One vector is turned by the same rotation once a step. Each row is the vector after some number of steps, and that number follows the row.
The counts run from 0 to 257.
-14 162 177 -53 63 321 -280 -11 182 71 33 233 -110 -194 -92 -9 -185 -17 -51 182 122 281 268 42 -151 205 -259 28 -173 -268 -131 85 400 1 -64 -196 75 -114 96 83 9 52 -131 35 -12 51 183 -308 -22 -241 71 -279 -111 10 -109 -3 73 -76 89 122 185 -9 293 -43 123 -178 216 234 155 -75 -36 -8 -99 117 -328 21 86 -158 340 20 => 75
92 111 -344 61 -20 107 -23 -47 -4 -76 -193 -76 200 31 -262 290 -117 -82 29 -69 66 28 100 105 -39 -8 -6 -59 305 -253 136 -58 -37 -123 -283 -465 275 101 250 100 243 -52 -37 -159 -109 142 35 -283 140 -23 -106 -116 -66 164 2 -41 67 -204 139 52 246 191 69 265 303 -24 115 6 233 127 -137 -190 102 247 -164 -46 124 -32 -142 -243 => 187
-61 429 -279 249 -145 30 37 -99 164 23 -86 25 -95 342 -95 356 -65 118 -51 -122 149 -115 -137 42 -219 0 -80 -109 188 -78 65 -10 -12 10 -133 72 9 -93 20 57 121 -233 -349 38 -25 76 200 250 -20 48 169 -99 -260 10 -83 -154 325 70 -25 237 -383 221 -86 32 21 111 73 57 44 70 183 201 -78 -2 -440 -106 65 14 -179 96 => 26
-4 -1 33 -131 -230 197 -134 -88 113 149 -52 -8 159 -249 -218 143 -190 -8 87 134 -87 240 65 70 103 220 -198 -12 -269 63 -113 -83 -162 -272 72 -182 101 38 28 169 117 143 220 -204 12 -13 128 -390 93 -54 -141 -94 196 26 77 222 -36 -44 222 16 48 144 451 -81 312 -254 202 -1 163 47 -246 -72 157 80 -125 -76 189 -144 283 148 => 246
-82 -309 -150 129 115 65 -77 -74 -154 -210 -195 38 162 31 -154 -94 72 -213 -21 -181 115 211 140 57 169 135 -11 37 252 -119 163 -70 147 -71 -284 -430 155 118 101 122 104 -6 85 -57 -27 187 -144 -301 200 -93 -247 7 63 33 -1 47 -130 -352 -27 -100 264 -26 123 384 131 36 90 -126 166 4 -207 -333 -19 -13 28 223 -92 -60 -51 -327 => 180
-326 125 112 11 249 -143 -6 -122 -173 150 237 136 -192 85 28 93 -169 158 104 -233 52 -23 -140 75 -412 -46 -118 -101 165 45 -78 123 69 30 120 143 -82 111 -86 238 -59 -320 -174 96 -152 48 157 284 -212 169 145 67 -163 -43 -12 -54 59 136 -71 236 -455 156 -189 -74 58 -20 -124 -135 -48 -7 286 239 -119 -87 -256 -241 -32 -87 -185 101 => 209
-159 50 -75 222 -203 -142 403 38 -40 105 -308 -37 89 110 130 -131 49 70 190 -312 6 72 -202 12 378 310 188 -71 -93 192 56 109 -178 54 -106 -89 -29 81 -154 -137 64 -70 -85 -195 343 -361 48 -8 -91 77 -91 156 211 -218 -101 -62 -118 -156 40 -17 -119 -194 135 -155 59 163 205 -262 176 65 -37 222 16 -154 41 -14 -115 -50 -255 151 => 228
50 128 35 -86 -93 308 -166 124 148 112 -38 149 30 -177 -87 78 -168 28 -41 142 52 175 320 32 -89 221 -196 -6 -156 -316 -125 66 273 -15 -167 -178 168 -103 34 -95 93 61 -154 -93 40 -15 132 -335 -106 -201 -32 -257 -146 -21 -85 -11 92 -137 100 104 326 16 364 -48 169 -217 221 240 171 69 -111 106 -44 179 -305 2 94 -177 365 34 => 72
-50 226 242 -35 132 281 -324 -114 212 58 72 218 -179 -244 -60 -14 -202 -57 -49 282 139 305 234 30 -156 202 -233 38 -141 -211 -147 146 366 -19 11 -207 29 -95 117 187 1 59 -87 52 -70 62 209 -295 4 -211 90 -305 -52 44 -149 28 59 15 77 176 80 -14 219 -88 81 -114 171 207 146 -135 -45 -93 -72 56 -351 -9 124 -134 235 65 => 77
120 148 -13 -80 -66 59 74 62 -39 97 -214 4 213 -166 5 -55 -187 7 143 -25 10 201 143 -5 199 296 48 -49 -29 -207 -1 136 80 -42 -219 -360 201 68 124 -127 66 -19 31 -182 96 -171 45 -485 -155 29 -188 -17 125 -46 -46 19 -81 -252 232 9 322 -141 321 -249 368 -123 222 8 263 63 -288 20 60 131 -120 -59 104 -260 112 1 => 65
-243 -418 97 241 -104 102 96 9 -148 50 25 -217 12 -66 -450 -94 47 -128 251 -146 46 6 13 75 76 -124 -67 -68 -22 278 -74 -4 40 4 -45 -254 94 62 224 45 33 347 -81 -216 154 -25 -13 -181 219 -24 -156 256 86 127 -105 164 -407 -137 118 -310 142 2 209 18 78 -78 233 -12 -3 1 248 116 -35 123 102 -16 -58 323 189 -52 => 119
-95 295 196 -49 136 159 -321 -183 249 59 83 193 -218 -295 12 92 -195 -32 -33 392 113 258 143 53 -207 184 -191 41 -98 -174 -151 167 204 -90 134 -213 -62 -28 76 272 35 27 3 8 -113 43 245 -249 9 -159 118 -386 2 84 -109 -19 58 161 71 257 -47 77 96 -95 50 -44 67 79 141 -151 -66 -150 26 21 -351 -96 202 -126 60 116 => 80
-28 269 34 52 -30 -12 79 19 6 35 -331 42 -139 90 366 -94 24 -2 -54 -89 170 -135 -100 -255 -13 119 120 262 158 -75 -79 168 59 -168 -55 364 -184 -71 15 -41 -238 -178 37 243 -6 -106 256 -103 10 -134 130 -14 -244 -52 -147 -67 265 189 -162 147 -274 -133 -95 -351 -337 -105 -176 144 -280 -61 58 192 -91 -140 -270 93 -69 -91 119 194 => 152
55 147 -13 44 153 284 -137 -109 -11 74 70 14 4 141 -331 233 -224 -35 65 -209 173 48 102 63 -282 -173 -143 -64 267 -251 -88 -47 231 -1 -236 -160 247 -60 249 111 40 -117 -188 48 -210 294 197 -130 114 -130 -3 -109 -358 121 -100 -77 174 -233 145 85 90 130 -52 198 182 -174 124 203 183 35 162 -53 -150 190 -329 -96 116 -67 5 -145 => 194
-129 -452 1 -132 -196 -125 233 168 -118 117 -145 9 279 14 63 -194 10 12 121 -304 -11 1 -7 44 188 212 89 -35 -100 119 -61 -132 -178 -56 -105 1 -100 83 -329 -146 196 -125 239 -208 105 -128 12 -188 -123 36 -273 151 93 -302 133 115 -214 -303 -35 -167 99 -184 199 -18 48 -198 30 -258 115 82 -194 35 -80 -268 119 -116 -125 -245 -26 231 => 53
129 363 -297 42 -246 -100 -114 55 57 -58 -279 26 -34 30 99 124 -9 101 -136 135 200 -176 -14 -158 -155 79 -68 85 229 -41 88 66 86 -194 -57 177 -152 -108 81 92 1 -234 -65 226 4 -107 96 -46 -86 203 227 61 -59 85 33 52 247 225 -29 55 -343 187 32 -422 -73 -5 -68 156 -338 -130 -110 143 -51 -6 -418 -42 71 -109 267 222 => 145
-421 -205 -20 32 171 -77 191 13 -238 -107 -285 149 -73 -134 345 -163 99 -26 51 -147 -61 70 -96 12 121 334 63 341 -50 53 27 80 -89 -313 112 15 -145 223 -60 199 -194 -4 173 26 41 -190 -8 -138 128 -214 0 124 66 -15 -108 59 -43 128 -254 114 -145 -93 124 47 -220 -62 -174 -152 -328 45 45 1 117 -76 165 322 -296 98 -64 -124 => 164
97 392 -249 48 -161 -68 -45 60 -8 -37 -302 76 -69 32 179 39 -12 108 -120 9 146 -146 -43 -203 -143 122 -83 138 227 -59 50 125 102 -207 -76 290 -113 -86 81 44 -128 -246 -85 250 32 -136 127 -7 -84 114 229 68 -113 49 -37 2 273 220 -46 126 -319 168 4 -409 -102 -32 -101 217 -373 -82 -19 205 -38 18 -376 26 -1 -103 308 153 => 147
-13 -33 117 -92 -243 223 -67 -110 128 132 -66 -30 122 -174 -207 34 -155 -51 135 78 -32 287 31 41 221 251 -131 -7 -315 109 -130 -80 -132 -219 36 -227 71 19 70 137 104 165 226 -194 44 -31 156 -473 150 -99 -206 -64 197 -9 12 229 -94 -89 236 -53 55 -26 451 -103 241 -208 256 -15 205 16 -187 -96 109 -3 -98 -34 154 -120 195 160 => 244
-24 -114 18 127 -241 8 -337 -63 -28 60 78 -135 44 162 -371 55 35 -74 -61 57 163 -48 134 -231 -130 -157 -201 -169 196 40 -42 25 209 36 -147 63 117 -45 146 -57 59 59 -91 1 -76 301 -45 -101 -72 316 -169 66 -104 62 132 217 -32 -6 32 -107 -131 194 229 -237 263 -218 33 139 -47 37 -118 175 -116 -51 -332 -70 177 -107 607 75 => 133
-225 232 28 53 175 3 -275 -129 84 81 75 277 -169 -269 121 51 -95 59 -145 192 -68 87 121 -14 -359 40 -281 47 136 -79 -60 194 107 -83 150 196 -87 140 -205 222 1 -14 24 11 -23 -34 104 164 -96 -113 218 -425 -59 7 -17 -179 132 264 -79 387 -166 467 -69 146 -16 42 -134 1 26 -102 -17 89 70 22 -213 -110 73 -129 163 89 => 87
-206 -208 111 167 -113 -22 -28 -140 -102 115 82 -328 66 -18 -412 66 -9 -123 266 38 68 2 -62 -55 70 -126 1 -160 48 212 -97 95 -91 8 13 -324 177 129 321 58 47 307 13 -265 -3 123 13 -284 99 219 -264 170 143 169 -16 223 -322 31 161 -162 1 26 230 -202 328 -148 131 -66 75 84 49 117 84 64 -67 -126 152 195 200 -2 => 124
-347 -428 -128 53 39 -94 123 47 -154 -76 -282 -16 190 -12 192 -40 142 -137 -9 -125 -75 0 68 -40 168 182 135 163 120 -96 73 0 -221 -199 -130 -92 41 298 -163 -81 98 104 267 -248 17 51 -95 -194 117 -177 -309 -135 -25 -100 30 -26 -82 -91 -292 130 199 -30 151 365 -12 -141 -215 -246 23 257 -192 -31 148 -138 192 240 -176 4 -53 -166 => 172
-157 -38 7 185 106 -115 -45 -94 101 -10 -68 144 -136 -186 181 -201 91 -100 -88 33 126 -69 -5 -14 -158 -102 29 33 315 108 -30 130 44 74 80 182 -350 57 -317 143 120 -20 167 29 91 -109 98 186 47 -160 170 -311 28 -95 -67 -274 -109 87 -149 67 -92 207 -426 236 -369 245 -109 -190 121 -325 -13 -99 -94 -237 -6 -204 -14 -63 -198 240 => 96
130 407 -292 66 -217 -80 -80 53 30 -61 -300 45 -42 35 142 86 -27 122 -119 88 165 -166 -42 -179 -161 108 -76 133 220 -70 71 90 100 -208 -80 225 -141 -108 76 79 -53 -252 -93 216 17 -119 91 -25 -85 163 246 60 -102 74 7 31 277 239 -28 78 -335 182 2 -410 -60 -3 -71 175 -360 -116 -55 180 -60 4 -410 -19 24 -105 295 175 => 146
20 -244 -108 -91 -123 -6 121 199 -196 -60 -197 115 250 -147 -52 -213 -76 52 92 -218 11 169 125 114 204 347 -64 -4 -105 13 102 -66 126 -60 -188 -282 25 28 -113 -25 123 -133 20 -114 214 -223 -109 -317 -115 83 -154 216 229 -147 78 172 -228 -375 142 -233 240 -118 364 -91 233 -82 243 -106 72 -20 -231 -7 -78 19 50 10 -123 -250 157 30 => 59
-431 -225 22 29 200 -140 180 -47 -270 -43 -297 35 15 -108 356 -132 106 -98 71 -159 -91 110 -85 -64 194 301 151 284 50 25 27 146 -198 -275 33 -31 -28 330 -48 104 -158 41 272 -98 25 -120 -26 -196 114 -158 -155 32 91 -52 -84 31 -61 56 -255 186 -51 -128 106 95 -100 -74 -218 -218 -159 135 -51 -10 190 -125 210 299 -194 31 -138 -168 => 167
36 362 -44 80 -42 -10 31 22 -29 19 -308 49 -112 58 309 -52 3 75 -81 -109 146 -114 -91 -264 -60 114 29 224 219 -87 -22 169 101 -192 -78 380 -113 -64 43 -20 -243 -207 -25 265 13 -134 182 -42 -47 -35 174 50 -205 -25 -126 -39 298 194 -99 156 -313 -8 -62 -396 -249 -77 -126 190 -331 -74 43 234 -78 -57 -300 84 -23 -119 230 142 => 150
-118 120 -17 -75 100 91 -90 -103 128 57 224 65 -141 52 -215 328 -246 35 74 88 237 -86 -52 237 -484 -124 -121 -86 77 -104 -158 -80 51 -62 58 -199 -89 -122 125 322 198 -211 -167 35 -319 192 313 -48 55 -52 142 -96 -264 135 -17 22 92 70 41 67 -192 70 -135 47 8 -122 16 31 34 -53 255 -113 -174 21 -395 -300 95 36 -245 145 => 201
-107 -87 -76 155 -372 117 349 155 51 162 -296 -42 174 106 -27 -33 20 61 107 -303 -92 83 -38 19 351 290 60 -71 -274 107 -42 -11 -178 -20 -163 13 67 25 -182 -269 117 117 -78 -279 359 -277 84 -90 4 -123 -145 57 59 -225 -87 -48 -41 -241 59 -18 88 -88 354 3 86 -56 278 -74 183 168 -13 329 40 -12 48 50 -106 -6 36 151 => 233
-95 -133 -46 148 -376 158 308 160 38 156 -258 -22 170 104 -68 -39 12 57 111 -315 -98 127 -1 31 368 283 -18 -38 -294 109 -33 -44 -119 -38 -179 34 77 9 -163 -273 103 126 -82 -270 331 -258 80 -96 10 -159 -152 67 48 -230 -94 -18 -52 -273 70 -42 106 -59 389 51 88 -90 304 -58 172 181 -2 307 27 -6 50 88 -112 -23 102 119 => 234
-249 -50 -50 -12 -155 -36 270 -61 11 94 -39 65 -65 130 43 108 -59 129 144 -251 14 -44 -323 186 -43 155 -19 44 -212 307 -110 -168 -314 -207 182 166 -288 -15 -200 270 70 -193 39 -3 -26 -159 266 148 126 -89 108 156 9 -127 -20 95 48 77 -55 18 -490 9 -25 11 -172 -41 9 -192 -148 -20 233 73 -55 -241 -70 -133 -134 60 -334 337 => 39
-333 -269 26 -12 345 -64 -14 -31 -352 -29 29 -58 68 -139 -97 42 -69 -127 198 -87 18 56 110 78 -143 -7 39 37 260 -196 30 148 67 -83 -100 -471 255 316 276 120 -5 53 -4 -191 -181 182 -89 -325 11 50 -215 89 -34 173 -50 75 -222 -92 -65 62 259 -38 127 138 277 -194 -118 -124 20 193 39 -48 71 167 47 54 -41 72 -21 -361 => 3
-150 196 67 176 -48 143 101 -134 97 129 -17 69 -195 358 -45 95 -55 79 27 -374 157 -5 -215 -7 -84 9 -54 -14 -1 128 -115 -57 60 23 -9 306 -132 -152 -61 121 -81 -207 -215 187 -46 58 311 227 117 -148 163 44 -289 -121 -157 -88 241 -6 -44 121 -494 2 -112 23 -202 28 94 20 -11 -58 352 145 -209 -204 -301 -41 -79 -6 -192 179 => 32
-133 -83 -116 222 50 -150 48 -50 80 -77 -137 116 -82 -216 140 -216 107 -63 -51 35 101 -107 5 61 -136 -95 7 49 291 151 27 81 -5 34 65 129 -382 54 -321 162 183 -22 144 -3 167 -221 60 217 62 -162 196 -226 89 -72 -50 -254 -155 74 -130 14 -48 260 -405 270 -373 304 -75 -210 60 -314 -13 -93 -59 -170 58 -209 -70 6 -217 242 => 98
